[[-14,18,-29,-42,-18,7,20],
[11,-7,-1,-6,-1,-14,3],
[-3,-12,26,80,33,6,-18]] yields 3

[[105,50,1,14],
[-1,32,111,26]] yields 26

[[47,40,-22,4,-10,-31],
[-79,-29,-11,-36,-21,25]] yields 25

[[70,-48,73,34,-39],
[-76,40,-78,-52,44],
[67,-57,86,34,-33]] yields 44

[[16,-40,17,62,-29,29,-84],
[-8,-4,21,48,-3,38,-102],
[-8,-4,22,48,-3,38,-102]] yields -102

[[-69,-70,-74,-72,78],
[-104,-82,-104,-67,101],
[85,80,52,44,-63]] yields 101

[[70,-71,50,-24,30,-73,-62],
[-80,85,-62,24,-37,86,77],
[71,-73,55,-23,32,-75,-65]] yields 77
---
[[  3 -75   7  99   9  37   0  73 -62]
 [-31 -11 -16  61  -9  21  21  -7 -54]
 [ -8  -6 -62  23   0  25 -29  42 -29]
 [-80 -13  18  77  32  44 -22   6 -54]
 [  2   8  37  34  -9  29 -23  26 -31]
 [ 62 -41   6 -59 -34 -16  -5  62  19]
 [  2  49   9   6  57  42   5  31   0]
 [-11  80 -40 -14  48 -19  26 -12  54]] ⇒ 19

[[ -8 -15  -8  -5  -9 -28  58]
 [-13 -35  50  40 -26  -1  82]
 [ 12 -16  67  -6 -59  87  55]
 [ 32   8   4  20 -21 -23  75]
 [  2 -28  42 -42  -7 -37  81]] ⇒ 55

[[  -1   28  -41   -8   -2   -3  -74  -14   17   43  110   -8   35]
 [  28   12   53  -79   -5   61  -38   -1  -53    8   42  -30  -46]
 [  68   16  -26   62   56  -35   13   48   59    0  -11  -52   38]
 [ -75  -27   58   -9   53   20  -22  -39  -35   36   14   -6  -70]
 [ -36   81   79   15  -53   27  -49   50  -67   -2   46  -71  -29]
 [ -16  -14  -18   23   45   32  -34   19  -57  -52  -69   -1   68]
 [   2   52  108   24   29   44  -43    1   24  -11  -50    2   73]
 [  16   27  -48 -105   66  -20  -17   21   31   78  -34   33   19]
 [  34   29  -14    9  -34  -69   33  -53 -105  -61   22    2  -25]
 [ -29   20   12  -10   15   21  -42  -10   52  102  -57  -25   17]
 [  24   31    6  -70   59  -57   32    7   31  -42  -52  -55   -9]] ⇒ -25

[[-56 -60 -38 -13  26 -18 -92  51  11  34   7  14  62 -75  97]
 [ 57  44 -16 -96 -33 -13 -85  73  26   7  17 -15  13  62  11]
 [-28  -2  59 -13 -88 -94  18  20 -31 -20 -38  63  37 -53 -67]
 [-26   7 -64   5 -31  56 -71 -54  71  64 -15 -63   4  12  41]
 [-22 -43  64 -54 -83 -11  91 -61  48 -79 -90 -46 -70 -92 -11]
 [-64 -15 -32  68 -29  41  11 -71 -79 -56  15 -37  95 -70  75]
 [-29 -53 -45 -28   6 -49  44  96  69 -22  36  33  -5  78  40]
 [ 57 -54 -94   1  69  70 -87 -32 -92 -35   7 -93  91 -37  37]
 [-45  54 -18   6 -59 -35 -32  66  76  43   1 -37  84  19  -2]
 [ 28  27  56  12  61 -70 -69  18  19 -15 -10 -14 -81  14  55]
 [ 71  80  19  -9  19   8 -72 -36 -89 -33 -29  -9   7 -43 -52]
 [ 72  82 -67  50 -24 -27 -84 -36  70 -68 -66 -86  35  16  14]] ⇒ 55

[[  0  44 102   3 -49  51]
 [-11 -18  86  78 -51  94]
 [-51 109 -58  20  18 -52]
 [ 15  -9  31  45  -2  53]
 [  9 -41  73  38 -77  98]] ⇒ -52
---
[[108  99  73 -73]
 [-96 -79 -83  66]
 [-30 -14 -20  -1]] -> -20

[[ 94 -92  81 -86 -67 -90  95]
 [ 67 -88  67 -86 -62 -87  72]
 [106 -99  88 -90 -79 -96  98]] -> -96

[[ 42  39   0 -62  23  18]
 [ 39  42  10 -97  32  32]
 [  8   9 -31 -13  -6 -57]] -> -6

[[  6 101   1  32 -30 -35]
 [ 16  80 -21 -55  24  20]
 [ 20  -8  -9 -91 -16  14]] -> -16

[[  82  -96  -84  -91   93]
 [ -69   54   86   67  -62]
 [  89 -104 -101  -94  103]] -> -94

[[ -5   8  -5   0   2]
 [-66 -72 -80   7 -51]
 [-20  24 -22 -51  14]] -> -51

[[ 34  37  -7 -73]
 [ 10 102  82 110]
 [  1  -4  58  79]] -> 58

[[-22  -7 -12  66   1 -95  -3]
 [ 61 -47  25 -78  18  77  -2]
 [-67   6 -45 -91  46 -62  38]] -> -62

[[ 74  98 -81 -79]
 [-60 -80  66  64]
 [ 57  76 -62 -61]] -> -62
